Each row is where one point has got to under a steady rotation. How many steps took it there?
The counts run from 0 to 1249.
[-11   9 -12  -6  10  -5  10   8  -8 -14 -27  14   2  -2   8   1  -7   6
  27   1 -19  -3   2  -7  -3  -4  -5  -4   2  -9 -12  -7   1 -12  10   1] | 1006
[  2 -11   3  -4 -14 -10  23  -5   0  -5  -4 -11  17   0   2   8 -18 -22
   2  -1  20 -18  11  -9 -14   4  -3  -7   6   5   9  -5  -1   4  10 -11] | 962
[ 18   8  15   5  -3  -4  -8 -16  -4  15 -16   8  13   4  22  -7 -12   0
  14 -13   5   1  11   0  -5   5   2   1 -16  17  10 -14  12  -4  -1 -10] | 384
[-11  15 -16  -3   2 -18   1 -10   1  10   6   4   0   7 -10   3 -15 -25
 -10  -3  -9   2   5 -21   2  -9  12  18 -12  -5   4  -9  14  -3   6 -13] | 607
[ -1   7 -12  -2 -17  -8   4 -20 -14  11  12   0  22 -25  15 -15  -6   6
  16  -3   4  -4  14 -14   2  11  -1  10  -3  -7  -3   0  -1  -5  -3  -7] | 1123
[  2  -5 -16  -3 -16  -6  -1  -9   4  18   7   5 -12 -12  11 -12 -19   8
  10   0   3   8  15 -14  13   7  13  12  -6  -5   0   8  10 -10 -15 -14] | 915
[ -2 -10  -2  -5  -6 -10   9  -6 -15  -6  -5  -9  -4  -6  -9   8 -12  -3
  -9  12 -15  14  -5   1   7  -2  21   8 -16 -10  -6 -22  -5  13 -28  -6] | 1084
[  5  14  -3  -1  21  -8  -1 -25  -3  -4  -4  11   6  11   7   1 -13  10
   7   2  -2   2 -13 -12 -24  -8   7  10 -15 -12 -10 -18   7   2  -2  -4] | 715
[ -4  -1 -12 -20   0 -17  16   3  -4   7  -4 -30   9   0   5  -9 -21  -4
 -10  -9  17   0  11   0 -11  19   0 -16   2  -2   2  -7  -2   7  -3  -6] | 44
[  5 -16   7   9 -13 -13   9   0   3  -8  -2   7  -8  -3 -28  -8   7  -7
   5   1   6   0   9  -1  -2  -8  32 -13 -19   9   1  -6  -1  10   9   3] | 227
[ -9  -1 -14  -1  18   5  -3   9  -7   1  -7   9  -1 -10   9   0 -15   5
  16 -12 -11   4   3 -23 -12  -3 -16  -4   5  -6   3  -5  16 -24  12 -11] | 1010
[ -1  -4 -10  10  17  -7   6   3 -16  -8   1 -10  -5   1  -4 -19   2  30
   5   9 -10  11 -10  -5  -5  14  -3 -14  -4 -17  -1  -2   6  -5  18   3] | 35
[ -8   7 -16   1  -6 -14  12 -14   8   2 -21   7 -10  -3  -7   2   8  14
   0   4  -4   4 -12 -17  -3  -7   4   1 -23   2 -14 -25   4   2  -8 -11] | 66
[ 17 -14   8  11  -4   2  -9 -13   1   8  -3  -9   0  13  -6   6 -12  18
   3 -19  11  -9   2 -11  -8  -9 -16 -10  -6  12   2  -8  11   8  11 -23] | 657
[  9  12  22   0 -11   1 -14  -9  -5   2  15  -6   8  -3 -12  12 -19   0
   1 -11  -9  -4  -4 -14 -13   6  -4  14   5   1  16 -18  10   6   1 -18] | 283
[-12   7 -14  -2  12   1  10   5 -10 -16 -23  16   5  -7   9   0 -12   9
  20   2 -22  -6   1  -9  -5  -6 -12  -2   7  -7  -1  -6   1 -13   9  -2] | 1007
[  0  -4  13  -9   8 -13 -18  -9   3  14  -5 -18   0  16  15 -10  -8  22
   7 -10  -1  -2  -1   9  -1   9   5  -5 -14   2  12 -13   1 -13  14 -10] | 885
[ -3  -5 -12  10  14  -3   7   1 -17 -11   4 -14  -3  -7  -3 -18  -3  33
   2   8 -11   4 -13  -4  -2  12  -4  -9   5 -18   3  -1   4   0  11   2] | 36
[ -2   2 -14  -6  -5 -10  -4  -5   0   3  -7  18  -9 -16  14  -8 -12   6
  -9   1  -3  11   7   1  -1  -4  33  -1 -17   0  13   6  -1   0 -15 -19] | 708
[ -7   1   1 -10 -10 -15   2 -15  12   1  11  -3  -1   7   1   5 -24 -13
  -2  12   8 -10   2 -16  -5   1  21  23  -4   0   9 -14   7  -6 -12 -12] | 816
[  0   5  11  -6  -3 -13 -17 -10   1  -2  15 -13   3  -1 -20 -10  -9  12
   7  -1  -3  -4  22  11   1   7  17  -6 -19  16   6 -13  -5   5  -3  14] | 80
[  6   7  -1  16   2 -13  -8  -6  -3  -8  -3  15  -2 -11 -18  -6  14  17
  14   0  -1  -8   1  -3 -12 -14  26  -5 -14   0 -10   3   3   6  20  -5] | 1037
[  3 -28  -8  -5  -9  -5   7 -10  -7   7  -6  -1  10 -27   5   0  -6   4
  -8  -1  -7  11   3   0   2  -1  23  -4 -11 -12   4  -9  -7   9 -21   0] | 645
[ -5   6 -11   3   5  -5  19   3  -1 -11 -15  -2   3  -3  -3   8  -7   7
  16  -8  -9 -15  -8  -9  -9  -1 -29  -6   6  -2   2  -7   3  -6  31 -10] | 362
[ -1 -13 -24   3   5 -15  10   0   7  -4 -11  -1 -13  10  -4  -1 -19   4
 -27   8   4   2   4  -7   1 -11  12 -10 -13   2   8   0   6  12 -11 -21] | 336
[-10   4 -20  11   0 -16  -2  -5  -2 -17  12  14  -7  -9  -4   4   5   7
   0   6  -1 -17  -6 -11 -11  -9  26   9  -9   1  -6  11  12   1  22 -13] | 1040
[ 15 -17   1  12   6  -5   0  12  -2  10 -25  17  10  -8  14   3   3  -5
  12  -8  -3   6  18   1  -3   6   5 -12  -9   5  13   0  10 -10  26   4] | 531
[ -5 -10 -16   8  -7 -13  17  -8 -13   8   6 -18  20  -3  -2  -2 -12 -13
   0   5  17 -13  12 -24  -1  -1  -4   9   1  -7 -13 -10   9   3 -11  -9] | 751
[ -5   4 -10 -12   8 -13   2  -5  18   3 -11   9 -10  22  -9  -3 -16  -5
 -11  -5 -23   7   7  -4   2  -2  10 -10 -11  -1  15 -14   2   5   9  13] | 402
[ -7 -18 -16  19  10  -8  12  -6 -13 -10   9 -10   9 -18  -4 -10  -1  13
   6  16  14  -6   8 -19  -6   3   4  -4  -9  -4  -7  -8   7  -9  -9   5] | 747
[ 27 -16   7   1 -12  -2   6  -4   2  19 -22  13  14   6   9   6  -8  -3
  15  -8  -6   6  19  -3   2   8   0  -9  -1   1   0 -12   8  11   4  14] | 321
[ 16 -14   6   5  -8 -11   9  -9  -5   8 -10  -6  17  11   3  14 -20 -20
  -8  -2   7   0  18  -3   5   4  -9  -4 -11  12  10 -21   9  12  -6  -3] | 756
[ -3  -2 -17  -1   7   0 -14  15   0  19  -1  -5  -2 -24  -2  -5  -7  13
  -6 -10  -3  15   9 -25 -11  11  -7  -2   1  -4   5 -10  18 -11  -9  -9] | 1014
[  2  -5 -12  -2  -8 -15   2  -1 -10   3 -16   8   6  16  12   6 -10  -2
  -9  -5 -29  -3   4   6  17  -5   2  -4  -5 -11  13   6   0   7  26 -14] | 27
[  3 -14 -15  -4  -2  -7  13   6  -4 -17   5 -14   0 -16 -18  21  -4   9
   0  -3  -4  -8   8   5 -12   9  -1 -10   0   7 -15  -3   1  25   3  17] | 1165
[ -8 -25   1   1   9   5   7  15  -5  -1   7   2  -1  -9  -6  -7 -13 -16
   9  -9  -4   6   0 -23 -18  -2  12  -8  14 -12  10  -2  14 -12  15  -2] | 638
[ 15 -13   4   3 -12  -3   8 -26  -6   3  -7  -2   9  13  10   9 -16  16
  13   3   6 -11 -11 -15  -5  -7 -15   5  -3 -10  -9 -13   0   5  -2 -19] | 653
[  0   1 -17   3   2 -17   4 -14   4  15 -11 -11 -11  19  11  -4  -7   8
 -15  -4   0   6  -7  -6   8   7   1   1 -24   8  -6 -15  19   5  -3 -10] | 983
[ -9  -4  -4   3  -2  -5   4  19   8   4  -8 -12  -2 -14  -5 -11  -2   9
  -8  -5  -1   2   4 -14  -3  10 -15 -17   7   6  29 -11   8 -14  17 -13] | 367
[ -4  -1 -13 -13   3 -18   3  -3  -7 -12 -10  14   2   0 -15  12   0  -5
  -1   3 -24   5   6   4  -3 -10  20  -7 -16 -18  -8  -5 -14   7  16   8] | 939
[  6   6   6  16   5 -16  -6   5 -17 -13  10 -18  -1  -1 -13   1   8  14
  -3   2   8  -8  -2   6 -12  14  15  -2 -12  16 -10  -7  14  16  11   1] | 454
[  6   9 -18  -9 -12 -12  -7  -6  -8  -1  16  -2   8  -4   9  -6 -12  23
   5  -7  -4 -14  11   1  -2  14   3   0  12  -5   0  26   2  14  15  -3] | 623
[  0 -14  -4  16   1   6  12  16 -12 -10 -12   0   1   4  -7 -16 -10   2
   6  -1  -3  -5  -3 -26  -5 -13  -5 -11  18  -3   8  -5  17   2   0 -19] | 1074
